[122 132 115 123  90 113 121 110 113 124 142 125 131 122 114 131 124] -> <35>
[178 132 181 171 150 132 154 159 157 134 125 210 209 208 170 139 179] -> <30>
[116 199 121 163 120 122 163 146 155 126 194 116 157 137 172 200 156] -> <149>
[134 209 139 171 125 132 178 154 159 139 208 150 171 157 181 210 179] -> <87>
[157  86 149 134 168 172 116 152 143 150  93 134 133 128 123  91 112] -> <204>
[159  69 156 122 179 169 110 148 136 151  70 144 119 129 113  72 107] -> <3>
[159 116 146 136 144 161 127 137 139 156 128 149 144 145 125 118 135] -> <42>
where: [126]	<149>, 10
which: [179 133 182 171 150 134 154 158 157 133 126 211 210 209 170 139 180]	<30>
which: [157  86 148 134 168 173 116 152 143 150  93 133 133 128 122  91 113]	<204>
order: [179 210 181 157 171 150 208 139 159 154 178 132 125 171 139 209 134]	<87>
where: [161]	<42>, 6

[113 101 174 128  88 114  94 152 115]  <21>
[ 89 133  82 131 156 113 135 164 113]  <30>
[ 81 145 158 139 106  94  67  57 103]  <149>
[151 179 167 103 102 112 122 138 143]  <8>
[ 91 153 150 101 127 117 163 114 159]  <42>
[141 151 123 129 191 105 104 115 166]  <35>
[116 123 144 137  82  91  96  71 127]  <215>
[ 81 145 158 139 106  94 136 103 116]  <87>
[ 94 149 149 184 117 176 122  86 100]  <204>
[157 108 107 111 106 141  87 137 180]  <181>
[141 181 107  87 108 157 106 111 137]  <136>
where: [89]	<30>, 1
where: [180]	<181>, 9
order: [143 138 122 112 102 103 167 179 151]	<8>
order: [144 137  71  82 123 127 116  91  96]	<215>
which: [152 177 166 102 100 113 121 139 142]	<8>
order: [107 141 137 106 157 108 181 111  87]	<136>
where: [104]	<35>, 7

[136 172 198 123 136 101] -> <87>
[123 136 198 135 136 172] -> <181>
[137 198 173 122 123 136] -> <35>
order: [101 123 136 136 172 198]	<87>
where: [135]	<181>, 4
order: [123 135 136 136 172 198]	<181>
where: [173]	<35>, 3
order: [135 136 172 123 136 198]	<181>
where: [101]	<87>, 6

[128 127 128 129 131 128 126 131 129 125 124 128 129 127 127 127 127 130
 129 126 126]  <136>
[ 80  98 116 126 183 147 115 123 140 119  97 142  96 107 158 125 161 110
  98 150 135]  <42>
[143 167 124 164 120 130 135 113  63  98 136 161 118  99 176 119 114 143
  92 141 138]  <87>
[130 130 125 126 129 129 128 129 127 132 127 131 130 127 131 125 130 127
 125 127 128]  <181>
[146 119 123 126 119 132 135 116 125 129 153 145 125 129 121 133 143 123
 134 124 146]  <215>
[128 128 128 128 128 128 128 128 128 128 128 128 128 128 128 128 128 128
 128 128 128]  <204>
[127 119 160 121 178 136 140 136 134  99  73 132  92 113 138 117 107 102
 110 120  87]  <8>
[128 128 129 128 128 128 128 129 128 128 128 128 128 128 128 128 128 128
 128 128 128]  <3>
[119  99 118 103 141 125 145 148 172 110 136 118 162 125  86 131  97 137
 156 155 139]  <149>
[147 147 154 135 124 128 140 121 103 104 137 147 117 108 154 120 125 132
 115 141 121]  <30>
where: [63]	<87>, 9
which: [128 128 128 128 128 128 128 128 128 128 128 128 128 128 128 128 128 128
 128 128 128]	<204>
which: [128 127 128 129 130 128 126 131 129 125 123 129 130 127 127 127 127 130
 129 126 126]	<136>

[ 87 102 131 148 129  86]  <21>
[ 68 125 127 123 118  64]  <30>
[103  61 136 104 126 209]  <42>
[124 125  64  68 127 118]  <149>
[167 127 122 144 115 187]  <215>
[138 153 132 116 128 143]  <136>
[187 127 167 144 114 122]  <8>
where: [115]	<215>, 5
where: [138]	<136>, 1
which: [167 127 122 144 115 187]	<215>
order: [187 115 144 122 127 167]	<215>
order: [ 64 123  68 125 118 127]	<30>
which: [125 124  64  69 126 116]	<149>
which: [187 127 166 145 113 122]	<8>

[155 119  96 161 134 119 139  84 139 144 148 127  96 106 131 113 124 156
 125  83 125 107 107 131 169 123 103  89 117 143 163] -> <21>
[125 144 139 156 139 122 112 102 149 181 142  97  91 153 141 137 119 165
  99 119 102 121 187  92 174 151  79  71 145 148 149] -> <215>
[119 142 158 134 123 119  90 128 133 186 157  58 130 165 121 121 143 136
 127 109  72 131 155 121 205 165  85 131  92 132 112] -> <30>
where: [136]	<30>, 18
which: [155 119  96 162 134 120 139  84 138 144 148 128  97 105 132 114 123 155
 126  82 124 107 107 132 170 122 103  88 116 143 163]	<21>
where: [91]	<215>, 13

[ 79 141 181 114 118 118 107 100 185 186]  <30>
[149 118 139 162 131 137  44  99 164 120]  <42>
[151 114 108  76 157 108 135  66 195  98]  <149>
[126  73 140  76 177 126  69 146  91 101]  <204>
[107 181  79 141 118 101 185 118 114 186]  <8>
[133  56 135 163 114 120  92 118 155 117]  <136>
[149 118 139 162 131 137 164 123 122 130]  <215>
which: [148 118 140 160 131 137  45  98 164 120]	<42>
order: [ 44  99 118 120 131 137 139 149 162 164]	<42>
order: [120 164  99  44 137 131 162 139 118 149]	<42>
order: [185 118 114 186 107 181  79 141 118 101]	<8>
which: [107 180  80 142 118 101 185 117 114 186]	<8>

[121  45 168  39  45]  <42>
[191 136 158 151 136]  <181>
[133 146 121  60 146]  <215>
[133 146 157  60  96]  <3>
[138 153 110 173 153]  <204>
[ 89 158  85 130 158]  <35>
[ 89 158 114 133 169]  <136>
[ 51 149 109 135 149]  <21>
where: [168]	<42>, 3
which: [121  45 168  39  45]	<42>

[126 112 106 119 108] : <204>
[119 126 113 108 106] : <35>
[154 183 126  71  59] : <87>
[180 148 132 155 170] : <30>
[142 159 131  76  74] : <149>
[180 172 132 155 170] : <215>
order: [170 180 172 132 155]	<215>
where: [154]	<87>, 1
where: [183]	<87>, 2
order: [106 108 113 119 126]	<35>
where: [142]	<149>, 1

